In the rows, 128 means zero.
Each row of D is roughly a mix of the hidden directions of one of 3 groups.
D, 106 rows:
[[127 135 101 151 101 118 108 187 130 165  96]
 [174 130  98 104 109  86 134 174 118 148 141]
 [152 157 118 119 168 116 106 189 137 125 156]
 [164 146 132 181 151 107 109 145 151 127  85]
 [144 131 140 121 153 151 156  71 139  87 159]
 [ 62 120 160  94 135 117 158 129 101 122 120]
 [150 130 125 115 162 129 187  73 134 123 135]
 [137 103 104 155 124 154  83  75  99 139 123]
 [138 127 174  97 126 141  78 166  97 127 141]
 [ 98 131 104 146 139 142  81 149 109 140  73]
 [128 111 153 143  77 165 121 130 110 178 106]
 [153 162 109 151 155 108 117 194 139 126 121]
 [122 129 210 105 150 122 116 123 121 125 146]
 [166  84 124 150  84 103 111 140 160 128 105]
 [183 111 123 121 109 145 151 114  83 158 102]
 [174  92 107 115 114 137 140 142 131 187 144]
 [152 105 101 113 162  73 109 119 150 164 137]
 [105 123 110 115 149 142 180 102  83  99 105]
 [191 119 118 163 103 122 102 137 156 131  98]
 [177 161 128 149 127  68 130 148 143 125 112]
 [ 92 134 153 138  85 101 152 158 119  82 130]
 [172 106 141 130  91 140 161  80 144 152 117]
 [141 174 107 137 112 163 104 175  96 143 132]
 [104  84  85  86 130 124  91 130 107 122 148]
 [ 94 122  78 148 165 130 112 139 107  91 156]
 [119 131  88  96 120  86 133 187 114 114 132]
 [ 91 126 181 127  95 139 109 146 109  88 148]
 [151 129 116 176 111 101 158 105 175 156 123]
 [123 156 151 127 139 111 131  76 123 155 184]
 [126 156 112 155 139 104 124 181 133 114  75]
 [137 117 153 103 146 151 190  90 128 138 101]
 [113 115 142 132  79 158 145 144  88 170 102]
 [128 131 111 115 173 129 121 115 135 199 153]
 [102 117 146 163 116 113 165  86 115 115  80]
 [ 99 137 131 129 107  97 192 132 120  94 100]
 [151 126 116 152 168 144  93  75 112  97 127]
 [131 108 178 125 115  75 133  92 134 110  98]
 [121 121 144 134 107 142  66 120 111  77 152]
 [144 137 164 128 169  71 134 121 123  87 134]
 [137 147  88 150 133 115 118 179  77 127 150]
 [129  71 102 100 150 158 141  97 142 148 105]
 [147 152 129 119 109 109 153 175 179 110  97]
 [160 122  78 171 105 110 135 104  96 108 137]
 [166 118 140 147 114 167 145 115  84 173 114]
 [121 155 146 157  88 136 108 120  74 110  94]
 [ 88 103 138 145  87 159 118 104 162 161 143]
 [115 106  91 141  71 110 121 116 101 127  87]
 [114 126 105  96 102 179 164  95 139 103 143]
 [ 79 146  97 147 107 159 138 179 112 121 125]
 [182 161 174 146 121 125 100 135 108 134 101]
 [ 67 143 109 124 137 128 180 151 108 127 147]
 [124 156 178 152 113 159 131  95 129 157 165]
 [152 193 130 136 150 148 114 163 107 158 130]
 [107 177 145 112 161 142 146 170 104 161 135]
 [171 153 141 144 145 107  77 170 138 134 144]
 [190 129 102 145 110  81 105 137 131 111 143]
 [126 159  87 144  97  89 173 107 122 104 136]
 [117 116 132 160 100 173 144  68 144 125 139]
 [127 137 145 140  73 116 120  94 174 156 152]
 [165 121 117  86 125  89 147 162 162 156 143]
 [121 107 115 136 111 164 182  99  98 166 133]
 [111 111  84 146 104 151 158 125  77 152 147]
 [137 113 140 113  96 188  97 112  99  94 127]
 [104 145 109 172 136 129 132 153 123 126  61]
 [127 156 150 133 121  98  70 174 146 110 124]
 [135 125 174  91 133 137 165 107 133 123  74]
 [154  83 139  94 123 140 133  70 125 102 113]
 [174 157 178 127 120 109  98 148 157 146 117]
 [142 148 129 184 117 135  91  99 139 141 173]
 [131  89 121 117  83 148  93  81 121 156 129]
 [118 143 111 150 109 127 128 177 118 175 175]
 [118 132 113 162 170 143  91  78 154 115 145]
 [150 122 128 141 175 133 157 104 168 169 100]
 [159  97 128 149 128 123 152 115 175 176 101]
 [115 153 146 134  73 121 145 164 121 177 140]
 [ 97 138 157 103 179 168 149 114 128 123 161]
 [ 86 135 131  88 161 114 103 143 102  88 105]
 [143 110 103 175 118 159  81 129  95 146 144]
 [165 122 149 137 173 103  84 112 114 130 167]
 [152 136 136 122 153  78 169  95 151 163 128]
 [ 91 132  89  85 108 125 139 162  92 108 144]
 [129 126 160  65 122 155 132 118 175 118 146]
 [ 96 139 130  86 131 157 182 115 136  91 141]
 [121 122 160 136 152 181 150 128  85 141  91]
 [159 132  85 108 137 101 153 166  80 122 127]
 [ 73  98 116 105  94 123 118 104 155  98 109]
 [113 110 108 122 111 118 131 201 127 168 119]
 [108 128 133  99 153 127 156 126  93 118 194]
 [142 177 157 134 188 109 105 125 132 142 144]
 [109 109  96 120  90 150  95 147 107 180 134]
 [138 138 189 139 146  98 151  88 153 142 145]
 [128  92 126 117 157 156 119 177 148 175 144]
 [156 132 131 115 128  95 115 132 194 147 166]
 [113 129  91 135 103  87 111 163  98 115  85]
 [ 88  97 136 122  80 120 156 110  95 162 135]
 [138  97 129 134  99  80  79 126  98 156 122]
 [131 170 117 163 112 152  96 116 112  74 138]
 [150 131 106 176  97  85 114 157 157 112 113]
 [144  87 112 126 141 105 167 123 168 151  85]
 [110 149 152 130 129 102 192 175 141 130 127]
 [119 115 114 132 128  80 131 136  65 130 169]
 [161 164  99 163 133  70 129 137 149 133 127]
 [131 160  88 122 179 150  90 111 107 107 134]
 [132 143 119 147 107 121  99 196  99 156 143]
 [130 153 159 164 100 160  78 136 119 103 147]
 [114  89 103 134 152  95 165 131 170 142  96]]
Here is one row of each group, with its name. Which group are the others in?
[104 149 128 136 150  93 140 198 106 138 129] => Z
[136 154  82 182 111  94 133 149 154 136 125] => Q
[113 125 124 117 115  98 110 101 198 112 155] => W

[113 160 155 179 133 171 106 117 143 150 155] => Q
[109 121  99  87 163 103 149 159 118  85 111] => W
[136 136 177 114 175 163 130 107 169 126 142] => Z
[119 131 119 183 122 174 166 111 127 166 127] => Z
[110 122  90 120 176 138 177 150 106 133 155] => W
[123 117  86  93 150  88 148 112 152  84 137] => W
[111 170 128 158 130 136  73 145 113 107 165] => Q
[145 130 100 180 129  87 106 157  92 146 121] => Z
[ 92  89 158  96 133 159 140 122 167 144 100] => W
[113 121 122 171 123 130  92 145 116 171  76] => Z
[133 154 167 154 165 136 110  87 168 111 142] => W
